In the data rows, zero lies at 4.5, halfway between 4 and 5.
Some points, one per row:
[4 2 5 5 3 4 6 1 2 5 5 6 5 3 4 6 5]
[7 8 2 4 7 4 4 9 4 6 4 2 6 6 1 9 3]
[5 5 2 5 8 4 3 7 2 6 5 4 7 3 0 9 3]
[5 2 5 4 4 5 6 1 1 6 5 6 3 3 3 2 5]
[7 8 5 2 8 6 4 7 5 5 5 2 5 5 2 9 4]
[9 6 3 4 6 5 3 9 6 6 5 7 4 5 2 9 1]
[7 8 5 3 8 4 4 9 6 7 5 4 3 6 2 9 1]
[6 5 3 5 6 5 4 8 5 5 5 5 6 3 2 8 3]
[9 7 4 3 5 7 4 9 5 8 5 4 3 7 2 8 3]
[4 4 2 5 5 5 5 5 4 5 4 5 5 4 4 2 6]
[3 3 6 6 3 4 5 1 4 3 4 5 5 3 6 3 7]
[0 2 7 6 0 3 6 1 8 2 4 7 2 5 9 0 5]
[2 7 8 5 2 3 6 1 5 5 4 4 2 6 8 2 6]
[4 6 2 5 4 3 4 7 4 6 3 4 5 6 5 4 4]
[8 9 5 2 9 5 3 9 5 5 6 1 6 5 1 9 2]
[1 4 6 6 0 3 3 4 7 7 4 5 3 8 8 3 4]
[4 0 5 6 1 6 6 0 4 2 4 7 4 2 7 0 8]
[4 1 6 4 2 5 6 0 3 4 4 6 4 3 6 0 7]
[3 4 6 5 2 4 4 2 7 4 4 4 3 6 7 1 6]
[1 6 5 5 3 3 4 2 4 5 5 3 6 5 6 6 6]
[6 8 4 4 8 4 4 8 4 7 5 4 5 5 1 9 1]
[1 3 3 5 6 4 6 0 0 3 5 4 6 1 3 4 6]
[5 3 3 4 5 5 4 6 4 4 5 6 6 3 3 4 5]
[4 6 6 5 5 5 3 6 5 4 5 3 6 5 3 8 4]
[5 5 7 6 3 4 4 5 6 5 5 6 3 6 5 6 2]
[1 3 3 6 5 4 6 1 4 2 2 4 6 3 6 0 6]
[5 3 8 4 3 6 5 2 6 4 5 5 3 5 6 3 5]
[5 2 2 5 4 5 5 4 4 4 3 7 4 2 4 0 5]
[6 4 3 6 4 5 4 6 4 6 4 7 4 5 4 4 4]
[3 4 9 5 2 5 5 2 7 4 6 4 3 6 8 4 6]
[3 9 2 4 8 3 3 9 3 6 4 2 8 5 1 9 2]
[4 7 1 5 5 4 2 9 5 5 4 2 8 6 4 6 5]
[6 7 2 3 5 5 5 6 4 5 3 2 5 6 5 3 6]
[9 9 5 3 6 7 4 9 5 7 4 3 4 6 1 8 3]
[3 7 5 6 3 3 4 6 6 7 4 5 4 8 6 6 3]
[5 3 4 4 4 7 4 5 5 3 5 3 7 4 5 6 5]
[6 3 4 4 2 5 6 3 4 5 4 5 3 4 6 0 7]
[0 3 4 4 7 4 6 0 3 1 3 3 6 2 6 0 7]
[3 0 5 5 0 5 6 0 4 3 4 6 4 3 9 0 8]
Then 14 other points, each followed by its number:
[4 1 6 5 2 6 7 0 3 2 4 6 4 1 6 0 8] 0
[3 9 2 4 7 3 3 7 2 6 5 2 7 5 2 9 3] 1
[1 2 4 5 4 4 4 1 3 3 4 4 7 3 5 5 6] 2
[4 3 4 6 4 3 5 5 5 5 5 7 3 3 4 4 3] 3
[6 6 4 4 6 5 2 9 5 5 5 4 6 5 2 9 3] 4
[2 4 5 6 3 4 5 2 6 2 5 3 5 5 8 3 6] 5
[5 3 7 4 6 6 3 6 7 3 6 4 5 5 4 6 4] 6
[4 2 6 4 3 5 6 0 2 4 5 5 3 3 6 3 6] 7
[5 3 3 5 5 5 4 5 3 3 5 5 6 2 2 5 5] 8
[7 9 6 5 5 4 2 9 8 7 4 4 4 8 3 9 2] 9
[5 5 6 4 5 5 5 5 4 6 5 4 3 5 4 8 4] 10
[6 6 0 4 7 4 4 8 0 9 5 6 5 3 0 9 2] 11
[7 5 5 4 7 6 2 9 7 4 6 3 6 6 3 9 3] 12
[0 1 7 6 4 3 5 0 3 2 5 4 6 3 6 3 6] 13
Which two of these numbered points are nearest to each point below, ignoring the direction in which the first points spread most? Their numbers follow each, nearest first.
[4 8 5 4 4 3 3 9 6 5 5 2 7 7 5 9 5] > 5 4
[4 1 6 5 4 6 3 3 7 1 5 4 6 4 6 2 6] > 12 6
[8 8 7 3 5 5 2 9 9 6 6 4 3 8 4 9 2] > 9 12
[5 6 5 5 4 4 3 9 7 7 5 5 4 8 5 7 2] > 9 4
[5 6 2 5 5 4 5 7 5 4 5 7 4 3 2 7 2] > 3 8
[5 7 6 4 5 4 4 7 6 4 5 2 5 6 4 9 5] > 5 10
[6 8 2 3 8 5 4 8 2 6 4 2 5 5 1 9 3] > 7 1
[4 5 6 5 4 5 3 5 6 4 5 4 5 6 6 6 5] > 5 4
Now 14 new points, numbered from 0 again:
[2 3 3 5 6 4 5 3 4 3 4 4 6 4 5 2 5] 0
[3 1 3 6 3 5 5 2 3 2 4 7 5 2 4 0 6] 1
[5 0 9 5 1 5 6 0 6 2 6 6 1 3 7 0 7] 2
[5 4 5 5 5 4 4 7 7 4 5 6 4 4 5 2 3] 3
[5 4 4 3 5 4 8 0 4 2 3 4 3 4 6 0 7] 4
[4 0 3 6 0 6 6 0 4 2 3 7 3 3 8 0 9] 5
[9 8 3 2 8 7 2 9 5 5 4 1 7 5 1 9 3] 6
[0 2 2 6 2 3 5 1 3 2 3 4 6 5 9 0 8] 7
[2 4 4 5 2 4 6 1 3 5 4 4 3 6 8 0 6] 8
[1 1 6 5 3 3 6 0 4 2 4 5 4 2 7 0 7] 9
[6 7 3 3 8 4 3 8 5 6 5 4 5 4 1 8 1] 10
[7 9 5 3 5 5 4 9 7 6 4 3 4 7 5 7 3] 11
[3 5 4 4 7 4 5 4 3 4 5 4 6 2 2 8 3] 12
[6 5 3 3 4 5 5 6 5 6 4 6 3 5 5 4 5] 13
Which two of these numbered points are nearest to each point below, ignoring the direction in which the first points spread most? Their numbers follow each, nearest first.
[1 2 5 5 0 3 6 0 5 4 3 6 2 6 9 0 8] > 8 13
[1 4 3 6 5 3 6 1 1 5 5 4 6 2 3 7 5] > 12 9
[5 3 3 4 3 5 5 3 2 4 4 5 5 3 5 3 6] > 5 1
[5 4 4 4 5 5 6 3 5 3 3 5 3 4 5 0 5] > 4 10
[5 8 6 5 6 4 2 9 7 6 5 3 5 8 4 9 2] > 11 3
[2 1 6 5 2 4 6 0 4 2 4 5 5 3 7 0 8] > 9 0
[5 2 5 4 3 5 7 0 2 5 3 7 2 3 5 0 6] > 13 10
[2 0 6 5 1 4 6 0 5 3 4 6 2 4 9 0 7] > 13 10
